In the data rows, 128 means zero.
In each game, the first row plays the second. By how much does the first row win? 15 means about a draw, 30 a big win and 0 a big loss. Wins can go round in a circle. Each row has two weighted sums of its numbers, A and B, taken from their middle values. A row wins by its A times the other's B, less its B times the other's A.
[136 130 134 152 147 128 104 156 143 109 117 140 136 148 115 152]
[ 93 126 121  85 140 139 137 109 151 154 124 116 161 149 102 122] -> 17
[122 105 116 165 160 174 156 108 105 130 148 128 143 137 146 150]
[ 77 108 128 104 129 193 119 121  78 142 200 125 124 140 159  99] -> 8
[142 122 162 137 107 161  92  99 151 119 150 151 172 139 163 140]
[141 118 134 147 171 145 174 124 140 118  92 119 116 102 102 133] -> 17
[122 122 139 156 142 148 167 109 123 172 107 142  78 126 127 116]
[103 141 115 129 134  89  95 149 144 113 161 137 172  88 104 138] -> 16
[156 112 154  77  74 122 122 143 113 136  92 153 112 110 113 106]
[138 122 134 150 151 126 134 133 100 127 142 126 134 123 117 147] -> 17
[132 139 120 148 130 125  78 148 129  92 140 113 158 167 145 139]
[119 112 134 150 143 101 164 141 119 169  97 163 101  92  95 129] -> 17
[ 92 146  94 143 149 164 103 114 122 149 138 110 104 123 140 137]
[111 149 126  83  90 143 110 137 148 130 153 144 134 150 133 113] -> 25
[156 113 130 103 108 140 128 106 123 157 141 171 103 167 130 138]
[ 94 148 141 112 128 155 122  76 145 116 168 155 126 121 135 112] -> 23
[141 155 107 139 149 115 116 123 125 143 124 114 177 120 136 121]
[118 129 127 130 122 147 104 134 134 114 158  94 164 155 127 171] -> 12
[176 120 151 155 125 161 185 116 142 105  85  93  89 116 120 110]
[130 131 121 133 158 145 127 135 163 130 145 113 117 137 132 151] -> 17
[121 129 140 137  88 164 130 128 101 128 106 153 115 137 122 119]
[116 151 127  95 151  99  97 118 101 122 147 115 105 124 120 128] -> 13
[145 117 137 142 111 158 152 150 101 124 114 144  83 169  93  93]
[146 129 125 162 156 131 134 144 167 149 101  97 168 162 135 149] -> 19
[ 87 146 105 122 119 108 114 143 125 176 128 143 142  88 144 128]
[157 137 130 152 138 117 106  98  66 124 124  99 116 153 132 140] -> 19
[ 61 128 127 131 145  75 117 133 117 129 139 124 126  67 137 109]
[117 101 119 142 145 102  69 178 151  94 160 102 128 117 133 166] -> 18
[134  79 132 126  82 166 149 137 153 144  80 182 130 114 111 132]
[136 136 152 146 145 128 139  90 124 141 108 107 122 128 104 105] -> 14
[108 127 123 134 149 105 133 148 109 106 129  90 122 170 110 158]
[104 139 147  98 115 181 137 116 107  97 174 152 115 114 143  91] -> 15
[138 158 133 148 124 106  82  81  90 112 133 109 151 144 126 156]
[ 76 145 122  89 126 130 118 160 153 131 155 116 152 105 161 120] -> 14
[100 134 117 114 133 157 101 123 153 122 144 116 140 129 150 139]
[149 138 136 165 144 106 156 119 130 116 127 131 112 149 135 112] -> 15
[136 141 123 120 128 102  75 109 161 140 157  91 134 144 105 137]
[145 141 119  78 105 104 126 152 150 117 157 109 137 104 152 105] -> 19
[115 157 131  91 116 123  51 159 106 124 153 135 168 135 131 149]
[105 148 100  95 100 116  63 131 134 125 161 164 144 109 108 137] -> 2
[130 116 144  85 118 131  74 127  99 125 190 135  92 162  97 147]
[142 131 135 128  95 156 156 114 105 144  94 127 116 115 145 111] -> 16
[156 125 162 140  92 145 132 130  85 119  65 136 103 112 129 112]
[126 150 105 118 148 100 130 154 129 139 120 140 109 143 102 125] -> 7
[126  85 141  78  97 153 127 145 153  93 145 164 103 116 124  93]
[ 98 120 154 122 129 160 139 104  97 118 106 121 103 100 111 104] -> 15
[141 102 141 107 113  89 150 165 115 159 138 174  84 107  92 106]
[118 134 127 145 161 100 122 108 142 123 133 103 152 128 144 135] -> 18
[124  92 116 109 145 132 118 130 172 127 134 105 162 160 130 134]
[122 123 107 136 129  92 118 178 128 177 130 135 118  98  88 116] -> 6
[167 118 117 147 125 146 161 133 122 176 129 184  59 141 132 127]
[149 128 110 110 116 105 121 144 156 150 161 137 144  93 127 140] -> 15
[145  93 154 133 108 173 178 127 133 113 107 140 106 116 137 114]
[122 107 135 114 155 106  95 120 189 126 136 100 169 136 129 159] -> 15
[150 116 112 126 150  78 152 106 155 172 119 125 127 140 134 132]
[109 130 126  83 134 117 102 153 115  92 122 122 180 114 113 136] -> 10
[163 112 131 135 134 126 148 157 129 106 143 141 125 137 133 170]
[ 77 130 103 132 135  94 104 165 107 114 142 120 134  95 137 132] -> 15
[123 127 137 100 124 113 138 157 166 145 135 167 110 135 120 114]
[111 135 129  84 135 127 106 115 189 158 163 152 147 142 153 132] -> 12
[124 140 113 142 128 110 114 147 151 115 131 165 131 132 112 148]
[102 120 135 146 111 141 114 157 161  76  84 148 170  81 161 130] -> 8
[159 141 122 159 114 175 153 106 115  87 114 112 121 136 134 113]
[114 151 113  83 124 149 115 105 172 121 141 110 140 140 142  99] -> 15
[127 138 133 153 151 141 163 125 130 114  98  87 115 133 136 135]
[ 89 106 134  87 124 117 139 131 145 147 164 109 135 119 138 111] -> 15
[143 129 128 144 136  97 119 147 138 132 131 136 138 155 111 143]
[ 85 115 141  70  88 133  95 141 153 102 159 140 129 143 116 125] -> 14
[106 130 117 138 140 119 122 111 156 150 142 134 157 125 146 125]
[116 104 111 122 161  78 164 140 177 174 101 147  83 164 101 143] -> 17
[127  98 128 140 159 152 148 140 126 112 136  80 118 143 132 156]
[127 126 111 154 126 150 125 158 110 124 138 143 158 135 161 155] -> 13
[120  97 108 146 121 165  86 133 115 101 146 133 137 146 162 152]
[130 161 147 120  95 132 121 150 105 103 124 128 118 176 131 128] -> 23
[145 108 135 111 126 177 165  84 126 122 111 142 116 137  80 112]
[155 108 141 132 119 156 132 123 152 132  84 118 110 126  92 123] -> 22
[ 94 136 119 139 130 148 170 114  98 169 143 101  93 108 158 116]
[122 101 134 155 131  88  93 165 123 110 126 129 149 117 127 156] -> 16
[118 129 129 151 142 128 110 114 110 114  99 123 155 154 139 158]
[125 131 118 142 115 159 113 140 126 105 132 144 184 154 108 141] -> 14
[146 130 149 182 126 158 181  81  84 143  90 142 122 107 113 116]
[153 114 127 108  92 112 117 158 117 134 106 143 104 115 113 104] -> 13
[114 112 108 120 159 145 129 139 174 135 123 106 149 141 130 135]
[149 147 143 162 112 141 130 112 101 106  92 104 141 102 103  98] -> 17
[133 140 136 105 124 138 160 110 131 102 116  70 106 132 128 110]
[170 134 139 101 113 111  98 150 148 106 127 110 127 147 108 167] -> 16
[168 120 126 158 164 117 136 107 108 138 146 110 106 147 119 125]
[100 147 131 122 128 110 112 140 137 104 123 130 154  85 119  98] -> 15
[131 125 115 121 116 162  84 123 118 108 144 125 193 125 139 123]
[134 112 122 108 149 110  99 120 123 132 120  63 130 132 111 133] -> 12
[137 137 119 121 124  77  86 118 157  97 145 150 167 115 114 142]
[109 118 128 132 141 112 132 147 132 182  92 173 105 144 154 119] -> 15
[136 141 131 138 112 119 144 143 111  82 130 168 145 118 152 121]
[134 126 125 129 131 104 158 153 167 181 102 128 119 108 138  98] -> 12
[114 125 125 130 129 157 117 136 137  99 126 113 149 123 108 135]
[150  98 137  79 100 126 120 155 146 155 125 172  91 150  89 112] -> 15
[156 118 157  73 103 132 135 136 130 105 146 129 130 141 130 110]
[138 123 141 111  80 134 125 151 128 158 112 197 105  82 114 107] -> 10
[126 147 117 154 147 111 163 130 132 125 114  87 150 144 156 127]
[115 142 146 100 120 156 133 123 127 107 128 153 133 120 135 100] -> 16
[121 100 110 160 128 156 112 147 129 111 112 150 100 152 143 140]
[138 122 127 157 144 129 121 114 123 133  57 111 135 130 101 140] -> 20
[ 99 164 127 102 106 116 129 136 140 105 135 153 175  77 148 107]
[145 147 125 127 122 158 125 117 131 126 136 137 117 127 164 135] -> 15
[ 93 147 100  93 131 135 128 136 161 115 118  96 135 125 138 123]
[137 127 137 101 103 142 123 101 146 127 171  92 122 163 148 130] -> 14
[139 142 155 128 141 115 161 120 123 179 121 127 101 156 110 115]
[109 120 116 140 180 107 154 167 130 167 135 116  98 137 120 152] -> 10
[124 122 125 154 133  78 118 175 136 138 149 137 174  97 123 117]
[118 152 130 107 138 109 132 123 124 105 148 119 167 116 150 118] -> 23
[128 114 170 114 113 148 135  85 115 106  85  96 118 103 115  98]
[153 107 128 132  92 110 123 155 118 151  81 154 119 124 105 126] -> 7
[131 154 148 124 115 168 155  64  91 118 122  94 120 121 104 106]
[126 164 145 144 143  96 158  91  94 122 135 110 116 135 141 117] -> 15
[133 106 137 162 113 142 116 130 129 119  99 139 115 150 131 152]
[112 114 128 111 124  76 122 178 154 139  92 128 127  96 118 125] -> 18
[ 93 125 136 128 124 134  89 175 114 138 157 133 117 124 141  97]
[136 150 139 145 141  87 125 154 121  86 101 134 133 115 125 146] -> 12
[128  96  99 118 134 151  62 125 151 106 149  81 133 148 104 164]
[146 130 146 129 155 113 139 103  81 100 109 110 118 145 138 127] -> 4
[124 119 117 131 136 128 130 124 176 114 133 117 160 132 111 131]
[120 116 141  88 120 125 110 122 150 126 152 156 202 122 127 110] -> 5
[135 100 114 145 171 121 119 121 159 135 134 134 144 170 143 151]
[136 144 159 123 106 126 123 115 129 102 121 140 152 107 125 154] -> 14
[145 123 115 148 105 127 115 124  83 100  89 148 141 131 140 111]
[144  95 144 132 133 137 100 152  92 103 157 145 123 171 122 187] -> 15
[125 143 128 150 110 178 137 119 107 148 105 157 132 113 141 123]
[119 138 118 169 155 128 141 126 122 121  87 112 143 112 141 134] -> 14
[111 127 107 132 132  87 103 161 157  85 113 141 168  86 119 131]
[135 122  98 173 157 161 138  85  93 129 122 122 139 122 160 133] -> 11
[109 143 140 127 113 146 132  82  67 142 191 129 100 148 167 116]
[147 132 138 144 155 101 148 109 156 147 126 102 129 124 126 109] -> 14
[157 119 107 103 154 138 165 134 137 186 108 133 112 134 115 123]
[119 147 128 109 151  96 116 114 133 154 150 129 133 177 110 128] -> 13
[139 127 122 118 144 108 106 100 152 117 121  55 113 135 113 136]
[123 137 112 166 126 131 134  94 141 115 112 111 139 122 124 143] -> 14
[162 150 136 120 151 107 136 112 161 146 112  91 114 132 118 129]
[130 127 111 148 134 107 104 144 121 112 132 131 154 139 126 153] -> 16
[147 119 140 140 146  97 139 138 108 132 115  96 113  96 122 112]
[132 134 128 139 114 124 135 106 130 104 159  97 178 156 144 138] -> 19
[143 133 135 158 107 156 152 100 114 136  89 160 112 124 108 106]
[140 124 127 166 151 133 136 122 128 117  82 114 142 112 132 124] -> 14
[ 89 112 109  95 134  96 132 162 173 138 141 153 111 106 150 123]
[145 125 149 162 137 155 167 118 130  88  65 134 110 145 134 126] -> 19
[131 118 132 145 132  81 142 164 108 106 109 132 174  84  95 151]
[105 124  95  94 113 153  84 121 173 162 165  83 143 108 149 137] -> 12
[132 135 125 124  96 109 104 142 137 121 132 169 142 149 126 145]
[156 121 125 118  78 114 125 160 167 163 102 172 111 119 121 127] -> 15
[152 132 152 159 130 166 158 121 106 124 106  81 138 147 120 124]
[135  85 115 155 168 148 153 114 162 176 163 126 109 137 124 152] -> 17
[136  87 116  85  95 149 126 171 180 147 107 188 134  95 113 121]
[120 157 112  87  91 107  82 127 123 126 170 133 136 127 122 141] -> 17
[153 147 149 130  86 147 129 141 105 106 103 129 127  98 134 126]
[118  98 110 106 150  69 164 179 124 163 110 158  74 126 121 122] -> 21
[129 114 108 157 141 185 143 108 122 140  84 145 140 100 112 129]
[115 101 135 156 157 123 122 132 109 130 160 149  74 103 143 125] -> 16
[144 126 125 140 107 139 120 176 164 123 130 135 150 129 146 154]
[119 141 100 102 154 101 111 143 162 145 116 131 171 144 126 121] -> 17
[112 125 137 151 159 102 166 112  99 126 128 117 105 140 135 115]
[164 159 126 137 116 154 137 130  81 130 112 163 145 105 138 101] -> 10
[109 144 107 105 127 116  75 128 141 105 146 122 160 105 118 132]
[ 86 164 131 120 145 143 150 108 118 144 142 120  92 132 148 112] -> 18
[143 131 147 143 108 148 123 140 104  88 119  92 135 137 136 137]
[136 132 139 123  93 157 136 114 143 115 102 159 126 124 149 124] -> 13
[141 152 148 121 139 147 114 108 134  92 141 128 131 124 132 102]
[152 126 147 114 155 120 165 172 148 158 110 120 124 128 126 145] -> 23
[ 83 154 135  89 148 139 144 154 125 122 130  90 125 126 130  95]
[117 118 132 121 130 100 165 140 147 109  84 156 142 111 118 137] -> 18
[137 114 136 153 149 117 151  99 136 165 163 136 109 153 126 132]
[178 108 126 112 140  85 129 129 156 160 148 121  83 140 111 138] -> 16
[157 129 126 120 141 122 132  91  96 135 186  99 133 140 128 130]
[116 127 124 121 104 149 123 137 112  97 101 137 150 106 119 123] -> 16
[117 146 138 107 129 148 122  86  95 115 135 131 114 121 131  92]
[143 154 137 127 132 142 119 100 121 101 101 114 121 140 129 112] -> 20
[ 66 157 116  77 112 132 114 145 103 130 173 111 125 114 128 116]
[146 135 132 134 135 140 126 114 121 127 101 151 155 132 137 133] -> 17
[137 110 116 155 163 110 156 127 132 155 125  97 163 122 107 147]
[128 136 136 135 127 137 135 134 107 186 111 165  94 152 167 124] -> 5
[149 125 124 128 163  99 204 120 147 189 104 182  91 148 128 120]
[138 137 117 131  88 131 118 149 127 100 134 139 147 131 134 134] -> 15
[121 112 113 164 178 148 137 127 132 128 127 133 124 106 118 142]
[130 126 133 135 139 132 184 103 156 123 109 106 131 169 130 128] -> 9
[131 111 125 153 128 116  93 112 112 118 127 115 152 126 103 141]
[130 134 141 108 108 115 136 167 110  98 165  98 128 157 144 132] -> 10
[139 142 108 137 140 120 132 139 176 150 107 108 108 180 131 150]
[134 154 134 154 158 118 135 109 114 144 108  93 107 135 140 130] -> 22
[144 120 139 144 144 173 156  91 117  98 101 105 137  96 140 130]
[127  97 121 160 120  78 119 159 117  92 125 153 146 140 157 152] -> 4
[114 127 101 111 116  97  82 186 125 110 133 136 139 138 113 133]
[138 139 127 160 139 134 115 152 121 130 100 120 130 131 164 132] -> 14
[124 127 117  91 117 105 107 148 115 105 134 128 179 106 131 156]
[150 107 142 167 143 167 179 110  77 127  61 143  77 125 108 120] -> 23
[129 114 138 108  70 123 120 165 127 141 101 200 107 122 121 111]
[139 119 109 125 141 130 164 146 108 162 108 157  60 131 162 109] -> 14
[154 100 115 106  50 148 128 135 161 156  85 153  68 114  95 116]
[102 113 136 126 158  99 160 159 141 174 138 133 136 112 109 145] -> 22
[134 117 116 106 143 114 144 168 164 166 116 153 132 132 114 141]
[150 161 139 143 110 137 140 124  91 112 124 133 134 131 123 135] -> 14
[ 86 118 127 117 121 132  82 105 137 123 161 152 142 132 179 114]
[158 117 131 125 121 163 156 150 108 120  97 154  99 134 110 132] -> 18
[131 156 121 140  92 103  76 142 126 100 119 148 147 155 114 156]
[123 134 129 128 104 135 132 166 123 101 135 115 130 167 118 154] -> 21
[128 124 125 144 128 115  99 142 164 116 113 134 158 113 104 153]
[130 126 132 144 138 147 129 149 115  72  79  96 169 117 103 141] -> 17
[147 111 129 111 125 129 142 139 164 138 172  99 141 134 143 164]
[111 113 109 114 136 132 110 140 144 126 132 146 160 128 130 122] -> 18
[161  93 144 113  89 150 126 151  92 143  98 174  92 127  95 103]
[130 155 125 146 113 133 110 129 162 112 123  82 159 104 164 143] -> 8
[113 147 129 124  97 146 126  95  90 112 141 152 149 107 132 110]
[132 150 128 119 130 137 137  81 120 143 129 146 159 132 116 106] -> 14
[105 139 143  96 125 164 106  92  99 135 178 144 133 121 136 111]
[142 120 103 158 169 118 135 115 162 150 115 110 132 149 156 152] -> 18
[115 167 117  61 119  98  85 120  96 144 149 109 142 136 127 113]
[ 72 113 113 112 128 101 130 156  77 174 146 156  75 123 149 108] -> 21
[150 117 132 142 126 145 110 108 109 116  91 126 160  66 119 148]
[124 162 140 148 107 160 166 130 114 103 117 139 142 124 157  96] -> 13
[ 82 134 144 111 128 147 128 100  91 163 152 121 113 139 118  93]
[124 143 125 104 127 114  99  97  88 149 142  87 144 144  98 139] -> 15
[122 126 154 109  69 114 134 134 132 140  92 157 121 122 109 101]
[ 86 116  90  99 134 109 107 129 175 141 158 150 144 136 123 147] -> 17
[125 120 134  88 102 100 122 108 121 131 166  94 168 120 157 105]
[120 119 114 179 163 117 114 141 129 101 135 109 163 136 128 146] -> 22
[158 102 143 132 140 136 165 117 136 129 100 101  99 114 110 124]
[151 126 127 142 137 150 146  99  95  93  96 102 154 126 162 119] -> 12
[113 116 118 102 138  82 126 144 184 126 158  93 156 129 129 126]
[130 105 134  99 142 108 132 105 131 122 149 112 110 136 121 114] -> 20
[110  99 132 107 122 132 133 126 129  95 140 101 153 123 145 125]
[145 115 112 127 119 112 130 171 143 141 108 152 135 122 122 133] -> 9
[129 152 127 100 114 146 103 127 169 101 127 104 170 115 143 126]
[127 103 136  96  80 167 131 164 160 142 113 127  86 143 111 132] -> 17
[126 153 137 109 117 161 103 126  94 125 130 100 138  91 131  91]
[134 149 124 114 160 106 133 110 143 148 155 110 130 136 106 129] -> 13
[121 135 143  97 124 124 171  85 130 116 133 122 139 123 109 118]
[110 142 113 109 150 105 122  96 184 167 145 130 119 136 120 135] -> 26
[113 140 115 134 144 133 139 106 137 143 149  96 150 131 126 149]
[135 127 149 164 109 176 174 108  75 122  94 137 126 121 133 108] -> 16
[104 142 150 110 130 103  94  96  94 111 138 129 142 125 135 122]
[148 120 123 135  91 115 115 146 161 172 111 166 148 146 130 141] -> 8
[142 136 146 135  98 122 126 142 125  80 114 127 150 141 147 145]
[155 139 124 148 125 143 105 100 119  97 138 121 144 152 113 125] -> 14
[131 126 129 153 151 168 157  75 124 136  93 111 138 130 129 125]
[137 104 128 114 126 122 132 157 142 142 115 145 120 122 136 143] -> 13
[142 113 138 122 108 128 138 144 121 145 109 174  93 130 116 125]
[ 94  98 114 136 139 143  87 100  88 112 146 118 119 161 153 135] -> 14
[156 119 138 150 163 130 138  88 154 160 140 133 130 127 115 116]
[111 127 108 156 132 138  93 149  99 129 124  83 132 153 184 145] -> 15
[112 136 150 119 142 111 123 102 115 139 150 122 155 100 149 102]
[151 123 146 102 126  75 114 152 135  94 115 139 157 148 108 135] -> 12
[131 133 111 167 150 137 114 112 150 132 147 105 144 135 144 142]
[112 125 131 107 141 119 119 120 111 108 155 147 142  96 107 110] -> 7
[133 108 123 122 117 141 120 130 160  83 123 107 166 106 158 130]
[126  94 127 123 130 123 112 151 154 107 158 129 164 138 123 168] -> 11
[ 81 138 110 111 113 150  99 119 109 111 166 109 143 142 143 123]
[137 125 128 109 112  84 111 128 103 134 184 143 108 152 122 151] -> 14
[132 120 112 139 159 117 120 124 171 109 143 115 163  93 123 138]
[139 136 141 146 117 167 115  98  64 130 155 188 107 128 149 106] -> 15
[105  94 111 145 138  97  80 158 179 155 134 119 139 162 129 165]
[126 106 143 170 130  84 111 160 155 123 127 124 129 165 118 149] -> 17
[107  85 123 127 127 117 101 145 152  99 113 121 121 144 135 166]
[118 108 107 118 172 103 145 126 120 142 146 127 146 137 111 149] -> 2
[143 117 119 119 101 104 103 124 172 146 131 117 137 172 122 145]
[138 145 131 136 126  98 162 135 102 143  92 135 115 147 111 133] -> 17
[156  85 128 124 142  99 144 125 156 199 137 163 100 118 125 121]
[129 126 133 111 117 177 137  92 129 125  86 122 129 110 122 114] -> 20
[140 185 126 136 126 138 117 105  88 108 185 130 121 138 138 129]
[ 94 129 114 113 154 129 160 110 141 147 142 106  98 122 141 118] -> 5
